Where one turn sends some rows of the set: a few examples, then the rows asked:
Z_208: [ -7 -11  -8   1   2  -5   3  12  -8  -7  -1  -6  18  -7  -8 -10  -7  -5
   3  -7 -14   0   1   2   6   5   3  -3]
Z_153: [  0   1   4   0  14   8  -1 -19   2   3  -1  -4  16  -6 -18 -12  -2 -15
 -17  -9 -14  -8   2   0   5 -11  12  -4]
Z_750: [ -3   6   7 -11 -13   3   9   1  -6  -7   7  10  12   7 -17  -2   5 -12
  -9 -13  -8  -6   6   0  16   3   9   0]
Z_630: [-18   0   6  -6 -11   5   0 -10   6  -4  -3  -4  18  10  -7  -7   1  -6
 -12 -13   5  -2   8   3   9  -5   5  -1]
Z_225: [ -5  -5  -2   3   4  -4   3   5   1  -2   4  -2  22   8 -19 -21  -9  -6
 -15  -5  -7   0  11   0   5   8  -1 -13]
Z_571: [ -4  10   2  -2 -10   7  15   3  -1 -12 -10 -14  11   3  -9 -12  -2 -12
  -8 -16  -9   1   8   8   8  -2  16   2]
Z_206: [  0  -5  -3  -4 -14  14   2  -8 -15  -6   9  -9  13 -10  -5 -14  -1 -16
 -10   0 -11   0   3   6   2  -2   8 -20]
Z_809: [ -3   6   0   2 -13  -1  -8  -8  -7  -3  -4 -12  18  -2  -5   1   6  -5
  -4  -2  -6 -13  -2  -5   6 -13  11  -2]
Z_770: [  5 -11   3  -1  -3  -7  -3  -4  -6   5  -5  -6  12  17 -17  -6   0 -14
   4 -12 -15   6  -4   3   2  -3  12  -2]
Z_340: [  3  -7   7   7   6   2   7  -7 -16  11   3   4  26   4  -2  -4  -3 -16
  -6 -11  -7 -12  -1   1   2  -1   5 -15]
Z_921: [  3   3  -2  11  -4  15  -5   6  -3   7   2  -4  13 -10  -6   3   3 -22
  -6 -12 -14  -6  -2  -3  -6  -3  10   8]
Z_464: [  6  -4   8  -1 -23   5   0 -18   9  -1   0  -7  11  -8 -11 -15  -4 -12
 -10 -10  -3   1   8   4   5   0   5   2]
Z_331: [ -1  -6   7  -4 -10   8  -1 -11  -5  12   2  -7  24  -4  -7  -4   4 -11
  -5 -14  -3   1  -1  17  -5  -5  21 -12]
Z_584: [  2  14   7  -6   1  19  -5  -9  12  -3   6  -9  16  -4 -19  -9  -3 -15
 -10  -4 -17   4  12   4  -2   4   6   0]
Z_951: [ -2  -1   0   1   0   6 -12  -2  -7   1   4  -2  19  -3   2 -24  -4 -12
   8  -3  -9  -1  16   2  -5  -2   4  -2]
Z_382: [  0   5   4  10  -3   4 -10  -3   3  13  -3  -7  13 -17 -12 -12  -1 -12
  -6 -10 -11   3   9   7  -7   5  -6  -9]
Z_186: [  3  -9   0  -5  -1  -1  -4  -6  -8  -3 -11   5   9  10 -20  -4 -11  -5
  -7  -8 -10  -4  10  -2  18   0   8  -2]
Z_319: [  4   3   0   2  -3  17   2 -13   5   6  -4   8  24  -5 -17  -4   0 -20
  -3  -8 -13   0  12 -11   9   3   3   6]
Z_134: [  1  -8  10  -3 -15   7  -1  -2   5   6  -7  -1  25   7  -2  -1  -7 -21
  -4 -18 -25   8   5   6   0   0   7   1]
Z_856: [ -1  -7   7  -2  14  17   0   4 -10  -7  -1  -3  22   0  -7 -16  -2 -17
 -20  -8 -12   0   4   5  -1   0   9 -19]
Z_520: [  0   2   4   6  -6   1   4  -7 -14 -11 -13   6  19 -10   4  -5 -10 -15
 -13 -12 -11  -4   7   2  10  -7  11  -1]
Z_725: [  4   2  -3   2   0  12 -12   5  -5  -5  10  -5  17   0 -20 -22   4 -15
 -12   1  -6  -4   7  -8  -1   6   9 -10]
Z_763: [ -7  -3 -11   3  -8   3  -9  13  -1   3   3   3  26  -3 -11  -9  -2 -11
 -21  -4 -20  -8  12  -3   7  -1  10  -4]
Z_209: [ 10  -2   7   0   3   2  10  -2  -5  -6   1  -5  14  13 -17  -5  12  -6
  -9 -21  -9  -6   4   6   0   5  -2  -1]
Z_139: [  5   6   7   0   1   9  -2   6  -8  15  -5  -9  15 -12 -11   3  -3 -16
  -5 -10 -20  -3   3   5   1   5  -1 -18]
Z_373: [ -3   7   5   6   3  13  -8  -4   3  -4  10  -6  27  -8  -8  -1  -1 -16
 -26  -1 -10  -7  -1   3  -3   6   9  -5]
Z_311: [ -3  -5   4  -4  -4  15   1   6  -9   2   6  -7  12   3 -15   5  -4 -17
 -21  -9  -7   6  -3  12   0   3  12 -17]
Z_378: [  4  -1   5  -5  -6   4  -1  10   3   0  -5  -8  18   3  -3  -5  -4 -21
 -20 -15   1   5   9  10   2   5   8  13]
Z_851: [  6  -5   8  -6 -14   5  -2   0  -5   0  -2   6  16  -4  -8 -19  11 -14
  -4 -18 -12  -7   8  -8   6 -16   8  -5]
Z_622: [  3  -6   5  -6 -16   6   5   6   1  -2  -6 -12  18   1  -5   5   2  -5
 -10 -10 -24  -5   2  14   8  -4   9  -5]
Z_28: [  0   5   7 -12 -10  10  -8  -9  -8  -8   3 -10  19  10  -7  -2 -10  -8
  -2 -11   0  -5  14  -2   3  14   2  -4]
Z_832: [  2  -3   3   7 -16  -4  -2 -17  -1  -5   3  -3  16   3  -8  -4 -12 -15
   2  -7 -14   5   1   0   1  11   1   3]
Z_131: [  2  -1   4   1   3  -1 -11   1 -11  18  -4   3  14  -6 -14  -8  -5 -14
  -6  -2  -6   3   9   5   5   6  -3 -16]

Z_225 turns into Z_584
Z_770 turns into Z_832
Z_139 turns into Z_131
Now find these:
Z_750 turns into Z_630
Z_809 turns into Z_520
Z_622 turns into Z_186
Z_331 turns into Z_208
Z_209 turns into Z_28
Z_951 turns into Z_921
Z_153 turns into Z_206
Z_373 turns into Z_856

